500 stands for zero in the data rows.
Some points:
360;552;636;571;430;481;611;344;499;700;726;258;648;289;315;678;402
360;487;538;440;659;415;578;312;499;602;562;749;321;779;250;678;271
589;323;538;473;398;383;349;573;499;668;726;291;713;256;446;646;630
229;781;669;735;267;611;709;541;368;471;268;650;386;583;479;319;434
491;552;407;440;561;677;643;606;368;243;203;781;288;746;708;319;467
295;650;669;604;561;546;709;246;499;406;366;749;354;779;348;450;271
654;258;374;277;724;415;349;312;564;602;726;520;517;615;479;678;434
229;683;505;473;332;448;611;279;564;733;693;650;386;713;381;515;304
687;487;374;506;594;644;447;769;532;243;203;585;386;354;740;286;663
752;323;374;408;496;481;349;671;434;504;562;291;680;256;642;548;728
327;716;505;669;299;448;480;737;401;504;562;291;746;256;577;352;630
295;781;701;735;332;513;578;475;368;569;595;291;648;256;414;417;532
327;552;603;637;299;415;447;508;466;668;726;291;713;256;381;646;565
229;716;636;604;398;579;676;344;532;471;268;749;256;779;479;417;369
556;454;767;506;659;611;251;377;695;373;595;324;517;746;348;450;271
654;454;374;408;692;579;513;639;532;243;203;749;288;779;610;319;467
327;781;669;702;299;415;611;639;532;537;693;291;484;256;446;352;467
425;716;636;506;528;579;676;377;597;275;203;749;256;779;479;319;402
589;323;505;440;463;350;382;541;564;700;726;291;680;256;414;646;630
752;323;407;375;626;448;349;508;466;537;693;291;680;256;544;646;598
327;617;505;440;463;415;643;246;532;635;660;749;354;779;315;548;271
556;552;374;506;463;611;415;704;434;275;203;781;256;681;740;319;630
622;454;407;375;692;579;545;508;597;275;203;749;256;779;675;319;467
752;258;276;342;659;546;316;704;597;341;366;585;452;517;740;417;630
752;258;276;375;659;350;316;639;466;537;693;520;386;550;610;678;434
327;552;603;571;299;383;480;442;499;700;726;291;680;256;414;646;630
327;585;603;637;299;448;480;541;368;733;660;291;713;256;414;646;500
295;617;636;571;398;481;545;377;499;700;726;258;680;289;348;646;434
393;552;636;604;430;513;480;312;336;668;726;291;713;256;381;646;565
687;291;374;408;659;546;447;606;499;275;203;749;321;779;642;450;565
654;487;374;506;528;611;415;737;434;243;203;781;321;583;708;286;630
622;323;407;440;528;383;349;573;499;668;726;291;713;256;479;646;598
425;683;538;506;626;611;709;410;564;275;203;749;256;779;479;319;369
654;291;374;342;626;252;513;442;695;700;726;422;550;615;479;515;304
295;617;636;571;398;481;545;279;499;700;726;258;680;354;381;646;434
752;323;374;408;594;448;349;573;466;504;693;291;680;256;675;482;630
654;323;440;408;561;383;349;508;532;668;726;258;713;289;479;613;598
327;552;603;637;299;383;480;508;434;700;726;291;680;256;414;646;565
720;323;374;408;463;448;349;769;564;504;628;291;615;256;610;482;696
654;454;374;408;692;611;513;573;532;243;203;749;288;779;642;319;467
622;323;505;408;594;383;349;442;564;700;726;258;680;289;479;646;532
229;683;603;506;365;415;643;279;434;700;726;552;452;713;315;548;336
425;683;505;538;365;644;480;737;401;243;203;781;321;583;708;286;598
752;258;309;375;724;546;349;606;466;406;464;422;550;289;675;678;630
295;617;636;506;365;415;578;246;434;700;726;487;517;713;283;646;336
295;617;636;538;398;481;578;344;499;700;726;258;648;289;381;678;434
589;552;374;440;692;579;643;475;662;275;203;749;256;779;512;319;402
720;323;374;408;496;481;349;639;434;504;660;291;746;256;610;548;663
687;389;309;473;398;513;349;769;434;537;562;291;648;256;642;515;728
229;781;734;702;267;546;676;344;401;602;530;520;452;615;315;417;369
687;454;374;408;626;513;480;671;532;243;203;781;288;746;610;319;565
654;454;472;538;594;644;382;769;499;243;203;585;386;354;740;286;696
393;683;472;538;561;448;709;344;597;602;334;749;223;779;283;482;304
262;617;636;538;430;481;578;312;499;700;726;258;680;387;348;646;402
622;323;538;408;430;383;349;573;466;668;726;291;713;256;512;646;598
752;291;374;440;626;611;415;737;564;275;203;552;452;354;708;482;663
556;323;538;440;626;383;480;344;597;700;726;258;648;289;414;678;500
687;421;374;440;594;579;480;639;499;243;203;781;288;746;675;319;532
654;487;374;408;528;513;447;704;597;243;203;781;321;746;642;286;565
654;323;374;408;528;448;349;508;466;602;726;291;713;256;577;678;598
687;421;440;506;594;644;382;737;532;243;203;585;452;321;773;319;663
752;389;342;473;626;546;447;737;564;243;203;618;386;517;708;286;663
393;650;472;538;496;677;578;606;368;243;203;781;288;746;708;319;434
360;519;636;538;463;448;578;312;597;700;726;258;648;354;283;678;402
393;519;636;604;430;383;480;344;532;700;726;258;680;289;315;646;565
589;519;472;408;692;677;643;442;532;243;203;749;288;779;577;319;369
752;258;309;408;692;513;349;737;597;406;334;487;517;289;675;548;630
622;356;505;473;398;448;316;541;368;668;726;291;713;256;577;646;598
654;421;440;375;692;611;545;508;564;243;203;749;288;779;642;319;467
687;389;407;440;659;611;480;573;532;243;203;749;288;779;642;319;500
295;716;636;538;496;579;676;475;597;341;203;749;321;779;446;254;402
295;585;603;637;332;513;545;410;434;700;726;291;680;256;381;646;467
360;716;505;571;398;644;676;606;466;243;203;781;288;746;544;319;434
327;552;570;506;430;383;676;279;466;700;726;422;582;648;250;678;304
752;323;374;408;692;448;349;639;466;504;693;291;484;256;577;580;663
229;781;701;637;267;546;676;377;499;537;399;618;452;746;315;384;336
752;258;276;440;724;579;382;639;532;308;268;618;452;517;675;384;696
752;291;374;473;626;579;349;737;499;406;366;324;582;256;708;515;663
229;781;603;571;365;415;643;279;434;635;660;520;452;746;315;515;336
622;454;374;473;528;611;415;704;499;243;203;781;321;746;675;286;565
360;552;603;637;398;481;578;312;499;700;726;258;648;289;348;678;434
295;552;570;506;398;383;643;246;434;668;693;683;452;779;283;580;336
360;781;603;735;299;546;513;704;434;439;301;291;550;256;642;384;663
262;716;636;604;398;579;676;475;532;275;203;749;354;779;512;319;434
295;650;603;571;332;448;545;410;466;700;726;258;680;289;381;646;500
360;650;570;604;299;415;513;442;532;700;726;258;648;289;348;678;467
327;617;570;440;496;415;709;246;532;635;595;749;354;779;315;450;271
589;323;472;408;692;448;513;279;662;504;595;749;354;779;250;548;336
523;421;636;506;594;350;480;312;564;700;726;258;680;289;381;646;434
523;356;472;637;365;579;447;508;303;668;693;291;746;256;414;646;598
262;617;636;538;365;513;578;312;466;700;726;258;680;354;414;646;434
752;258;374;342;724;481;284;606;532;406;464;422;550;321;708;646;630
327;552;570;473;365;415;611;246;499;668;693;683;419;779;315;613;271
589;323;505;571;528;481;382;410;336;668;726;291;713;256;446;646;630
752;356;276;375;692;513;447;606;532;275;203;749;386;681;577;450;630
229;748;636;604;299;579;676;475;532;471;235;716;386;779;348;417;369
These points spread out most along one direction. Where along it does each point below lie, from 0 to 99? The average is 50, and the first point in the table lies past the average.
622;454;407;375;692;579;545;508;597;275;203;749;256;779;675;319;467 26
360;552;636;571;430;481;611;344;499;700;726;258;648;289;315;678;402 70
687;389;407;440;659;611;480;573;532;243;203;749;288;779;642;319;500 26
425;683;505;538;365;644;480;737;401;243;203;781;321;583;708;286;598 30
654;323;440;408;561;383;349;508;532;668;726;258;713;289;479;613;598 65
327;552;603;571;299;383;480;442;499;700;726;291;680;256;414;646;630 70
327;617;570;440;496;415;709;246;532;635;595;749;354;779;315;450;271 48
589;323;505;440;463;350;382;541;564;700;726;291;680;256;414;646;630 67
360;552;603;637;398;481;578;312;499;700;726;258;648;289;348;678;434 70
687;421;374;440;594;579;480;639;499;243;203;781;288;746;675;319;532 26
589;323;472;408;692;448;513;279;662;504;595;749;354;779;250;548;336 44
295;716;636;538;496;579;676;475;597;341;203;749;321;779;446;254;402 33
752;258;276;375;659;350;316;639;466;537;693;520;386;550;610;678;434 49
752;356;276;375;692;513;447;606;532;275;203;749;386;681;577;450;630 30
622;323;505;408;594;383;349;442;564;700;726;258;680;289;479;646;532 66
556;552;374;506;463;611;415;704;434;275;203;781;256;681;740;319;630 28
262;716;636;604;398;579;676;475;532;275;203;749;354;779;512;319;434 33
229;748;636;604;299;579;676;475;532;471;235;716;386;779;348;417;369 40
752;258;309;408;692;513;349;737;597;406;334;487;517;289;675;548;630 44
622;454;374;473;528;611;415;704;499;243;203;781;321;746;675;286;565 26
327;617;505;440;463;415;643;246;532;635;660;749;354;779;315;548;271 50
229;683;505;473;332;448;611;279;564;733;693;650;386;713;381;515;304 54
752;258;374;342;724;481;284;606;532;406;464;422;550;321;708;646;630 49
654;454;472;538;594;644;382;769;499;243;203;585;386;354;740;286;696 34
262;617;636;538;430;481;578;312;499;700;726;258;680;387;348;646;402 69
327;552;570;473;365;415;611;246;499;668;693;683;419;779;315;613;271 54
687;389;309;473;398;513;349;769;434;537;562;291;648;256;642;515;728 56
295;552;570;506;398;383;643;246;434;668;693;683;452;779;283;580;336 55
393;683;472;538;561;448;709;344;597;602;334;749;223;779;283;482;304 40
393;552;636;604;430;513;480;312;336;668;726;291;713;256;381;646;565 70
622;323;538;408;430;383;349;573;466;668;726;291;713;256;512;646;598 66
491;552;407;440;561;677;643;606;368;243;203;781;288;746;708;319;467 27
327;552;603;637;299;415;447;508;466;668;726;291;713;256;381;646;565 70
654;487;374;506;528;611;415;737;434;243;203;781;321;583;708;286;630 28
752;258;276;342;659;546;316;704;597;341;366;585;452;517;740;417;630 37
295;650;603;571;332;448;545;410;466;700;726;258;680;289;381;646;500 70
720;323;374;408;463;448;349;769;564;504;628;291;615;256;610;482;696 56
295;617;636;538;398;481;578;344;499;700;726;258;648;289;381;678;434 70
752;323;374;408;594;448;349;573;466;504;693;291;680;256;675;482;630 58
295;617;636;571;398;481;545;279;499;700;726;258;680;354;381;646;434 69
622;323;407;440;528;383;349;573;499;668;726;291;713;256;479;646;598 65
295;617;636;571;398;481;545;377;499;700;726;258;680;289;348;646;434 70
654;421;440;375;692;611;545;508;564;243;203;749;288;779;642;319;467 26
229;781;701;637;267;546;676;377;499;537;399;618;452;746;315;384;336 47
687;487;374;506;594;644;447;769;532;243;203;585;386;354;740;286;663 33
654;454;374;408;692;611;513;573;532;243;203;749;288;779;642;319;467 26
229;683;603;506;365;415;643;279;434;700;726;552;452;713;315;548;336 58
360;781;603;735;299;546;513;704;434;439;301;291;550;256;642;384;663 52
720;323;374;408;496;481;349;639;434;504;660;291;746;256;610;548;663 59
752;323;407;375;626;448;349;508;466;537;693;291;680;256;544;646;598 61
295;781;701;735;332;513;578;475;368;569;595;291;648;256;414;417;532 64
752;389;342;473;626;546;447;737;564;243;203;618;386;517;708;286;663 31
752;291;374;473;626;579;349;737;499;406;366;324;582;256;708;515;663 48
295;585;603;637;332;513;545;410;434;700;726;291;680;256;381;646;467 70
360;487;538;440;659;415;578;312;499;602;562;749;321;779;250;678;271 48
589;323;538;473;398;383;349;573;499;668;726;291;713;256;446;646;630 67
295;650;669;604;561;546;709;246;499;406;366;749;354;779;348;450;271 41
556;323;538;440;626;383;480;344;597;700;726;258;648;289;414;678;500 67
687;421;440;506;594;644;382;737;532;243;203;585;452;321;773;319;663 35
523;421;636;506;594;350;480;312;564;700;726;258;680;289;381;646;434 69
393;650;472;538;496;677;578;606;368;243;203;781;288;746;708;319;434 28
752;323;374;408;496;481;349;671;434;504;562;291;680;256;642;548;728 56
229;716;636;604;398;579;676;344;532;471;268;749;256;779;479;417;369 38
360;716;505;571;398;644;676;606;466;243;203;781;288;746;544;319;434 30
393;519;636;604;430;383;480;344;532;700;726;258;680;289;315;646;565 70
229;781;603;571;365;415;643;279;434;635;660;520;452;746;315;515;336 56
360;519;636;538;463;448;578;312;597;700;726;258;648;354;283;678;402 69
752;323;374;408;692;448;349;639;466;504;693;291;484;256;577;580;663 56
229;781;669;735;267;611;709;541;368;471;268;650;386;583;479;319;434 43
752;258;309;375;724;546;349;606;466;406;464;422;550;289;675;678;630 49
262;617;636;538;365;513;578;312;466;700;726;258;680;354;414;646;434 69
589;552;374;440;692;579;643;475;662;275;203;749;256;779;512;319;402 27
622;356;505;473;398;448;316;541;368;668;726;291;713;256;577;646;598 66
425;683;538;506;626;611;709;410;564;275;203;749;256;779;479;319;369 30
425;716;636;506;528;579;676;377;597;275;203;749;256;779;479;319;402 31
360;650;570;604;299;415;513;442;532;700;726;258;648;289;348;678;467 70
589;323;505;571;528;481;382;410;336;668;726;291;713;256;446;646;630 67
556;454;767;506;659;611;251;377;695;373;595;324;517;746;348;450;271 50
687;454;374;408;626;513;480;671;532;243;203;781;288;746;610;319;565 26
327;585;603;637;299;448;480;541;368;733;660;291;713;256;414;646;500 69
589;519;472;408;692;677;643;442;532;243;203;749;288;779;577;319;369 27
654;291;374;342;626;252;513;442;695;700;726;422;550;615;479;515;304 56
654;323;374;408;528;448;349;508;466;602;726;291;713;256;577;678;598 64
654;487;374;408;528;513;447;704;597;243;203;781;321;746;642;286;565 27
327;552;603;637;299;383;480;508;434;700;726;291;680;256;414;646;565 70
